M: several groups of rows, each row roughly a mix of its group's hidden directions:
M (81 x 11):
[[-41  20   8 -24 -47  20 -11  10 -36   3   1]
 [ 19   2  20  55  13 -12  10 -38  11  21 -26]
 [-19  -1  -2  52   0 -30 -43   2  25   1 -20]
 [ -6  55  37  20 -15   7  19  31  -8  16   6]
 [ -8 -12 -16 -48 -28 -34 -25  28 -11 -19  17]
 [ 17 -14 -38 -18   1  -7  48  17 -16 -38  18]
 [ 17  14  30 -23  -3 -47  10 -27  27  22  28]
 [-15  22 -46 -41  12 -14  20 -14 -29 -22 -15]
 [-37  -7   1  47  -5  43 -12  28  -1  13 -19]
 [-13  45  15  19 -41  22  25  18 -19  25   3]
 [ 40  49  -9 -14   3  -4 -31 -14  20 -10  29]
 [  0  -9  55  15  -6  -4 -34   3  38   4 -29]
 [-27 -19  -2  13 -25  19 -38  -1  21  25 -46]
 [ 46 -22 -12  -2  31 -18  19 -24  -8 -40  15]
 [ 42 -14 -27  -3  20 -17  33  -6 -19 -38  25]
 [-10 -42   3  32  11  21   0   3  31  30 -40]
 [-10  38 -11  20 -35  -1  37  24 -32  25   1]
 [-14 -17 -37 -19  -3  45   2 -14  21  45   5]
 [ 34 -18   7  31  16 -41   4 -47   3  -5 -17]
 [ -8  13 -43   9 -29 -16  39  13 -39  19  -6]
 [  5 -41  -7 -29  45  -6 -25 -21  31 -11  -5]
 [  7 -25  18 -35 -22 -33 -26  32  17 -33   0]
 [ -6  -6 -24  23 -31 -14  38  20 -20  47  -7]
 [-15  27  10  -4  -6 -46  11   5 -36 -28  38]
 [  7 -45  15 -16  18   7 -38 -34  27 -24  -5]
 [-22 -16  36 -13  -3   5  58   6 -14  27  19]
 [ -7  -2  17  -7  42  35 -28 -49  12   9  -8]
 [ 21  13  13  52  -6  -5   0  46   4  16  32]
 [-16   7   1  -1 -40   6  27  64   7  -5  -2]
 [  6 -13 -10 -28  -5  69  21  10 -15  10 -13]
 [ 33  49 -20  11  13  25 -32   4  10 -19  25]
 [ 11  -6  17 -19  38   9 -52 -42   3  -2  11]
 [ 51   0   2  40  11 -40   3 -20 -16  -2  15]
 [-50  20  15   4 -38  31  -9  21 -26  13   4]
 [-46 -12  -8  42 -15  12 -28  22 -12  -3 -33]
 [ -6 -29 -62 -26   4 -18  14 -20 -18  -2 -14]
 [ 19  28  19  34  33  48  -2  -1  -5  16  23]
 [-24   7 -14  -7 -49  36  21 -19 -16  32 -13]
 [-25   3   2 -21 -46  27   8 -41 -22  -5 -26]
 [-19  -6  15  58  20 -46  -2   8  15   0   6]
 [ 18  21  18 -60 -24   2   7 -23   7  21  22]
 [ -6   6 -25 -46  20  13 -35 -15 -26  -2  37]
 [ 20  31  11  50  21  15  -9 -21 -16  36  16]
 [-32  -2 -26  -4  20  38  37 -37   2   9 -24]
 [-22   2 -10 -11 -51  45   5 -33 -14  11 -10]
 [-13  23  19   3 -18 -39  42  15 -30  14 -31]
 [-17  34 -46 -17 -29  24  19 -11 -34  -6   1]
 [ -9  30  10  -4  26   6  24  34  22  53   4]
 [  1 -36 -47 -22   7  29 -25 -32  13  -9  10]
 [  6  -7 -12  13 -13   8  65  37   7 -25  -7]
 [-20  -1 -21 -54 -13  17  -4  40  -8 -21  24]
 [ -7 -16 -56 -29  -5  26 -12 -35  -9 -20   3]
 [-51 -17  -1  38  -7 -12   2  26 -34 -17 -14]
 [ -3  13  -8 -20 -12  38 -30 -34  -8 -50  10]
 [ 14 -38  13  18  -4  37 -40 -11  34   5  22]
 [-14  22  -4 -32   8  45 -24  30 -12   2  37]
 [ 14  23  38 -13  -1 -16  14 -17  34  37  36]
 [-47   2   8  -1 -42 -14  -9  10  15  30 -37]
 [ 34  -3 -12  39  52 -13  14   6  16 -20  16]
 [ 32   3 -39  18  16 -17  37 -18 -34  -8  25]
 [ 14  -3 -33   2  49 -37  13  36   9  15  13]
 [ 20  42 -11   5   2  60 -18  13   4  -2  22]
 [ 19  11  -8  13  15 -30 -37 -45 -27  25  19]
 [ 42  17 -12  30  -2 -14  24  29 -26  -7  38]
 [-48   4  -7  40 -15  13 -20  29 -30 -16 -11]
 [ 34   6  -9  11  31 -56  -5 -15  15 -26  15]
 [ 10 -25  40  -4   3  12   7  26  42 -38 -23]
 [ 33  53  -4   3   6  25 -25  -1  20   0  35]
 [-11 -12   8 -22  38   1  12   9  38  53 -12]
 [ 35 -30 -27 -19   9   5 -21 -22  30   0 -42]
 [-27 -17   7  51  13  42  11  28   4  17 -11]
 [ -4  42 -24  23 -26   2  31  31 -29  20  14]
 [ 34 -12   7 -49   9  26  42 -14   5  17   9]
 [-18  36 -20 -35  26  42   7   2  20  26  10]
 [ 39  34 -12  15  17  32 -30  -2  37   5  14]
 [ 22 -34  13  -3  11 -43 -12 -39  17 -23 -24]
 [ 17 -39  18  -6  34  -5 -40 -16  31 -27   5]
 [ 40 -21 -17 -22  29 -11  10 -10 -12 -46  27]
 [ 16  29 -34   9   6   2   3   3 -45  17  46]
 [  6 -28 -49 -13   6 -36   2 -17 -26 -33 -10]
 [ 14  21 -17   7   3 -55 -40 -13   4 -33   5]]
which group is each row in? (one row of each group first):
[ 54 -19  15  19  33 -10  15 -17   8 -36   7] => E
[-24   8  12 -49 -42  28  10   0 -29  14   1] => N
[  3  52 -25 -10  34 -19  18  31 -15 -14  15] => F

[ 10  -4  45  18  26  11 -38 -33  26  10 -17] => E
[  6  17 -19  14  42  43  16 -36 -19  12  17] => E
[  4 -15  36 -10 -29 -38 -39  24  24  -9 -13] => E
[ 10  11  31  -1  35  59 -19   9  14  -8  17] => E
[ 30 -16   2 -46  -7  29   5 -24  29  31 -18] => N
[ 19 -47 -21  16  11  23 -34  -3  31   8  28] => F
[ 21 -31  23   1  32 -22 -36  -9  18 -42   3] => F
[ -8  22  67 -16  20  11 -14  -6  26  -8 -12] => F
[-24 -18 -42 -51  13  15  19 -18  -9 -22   0] => E
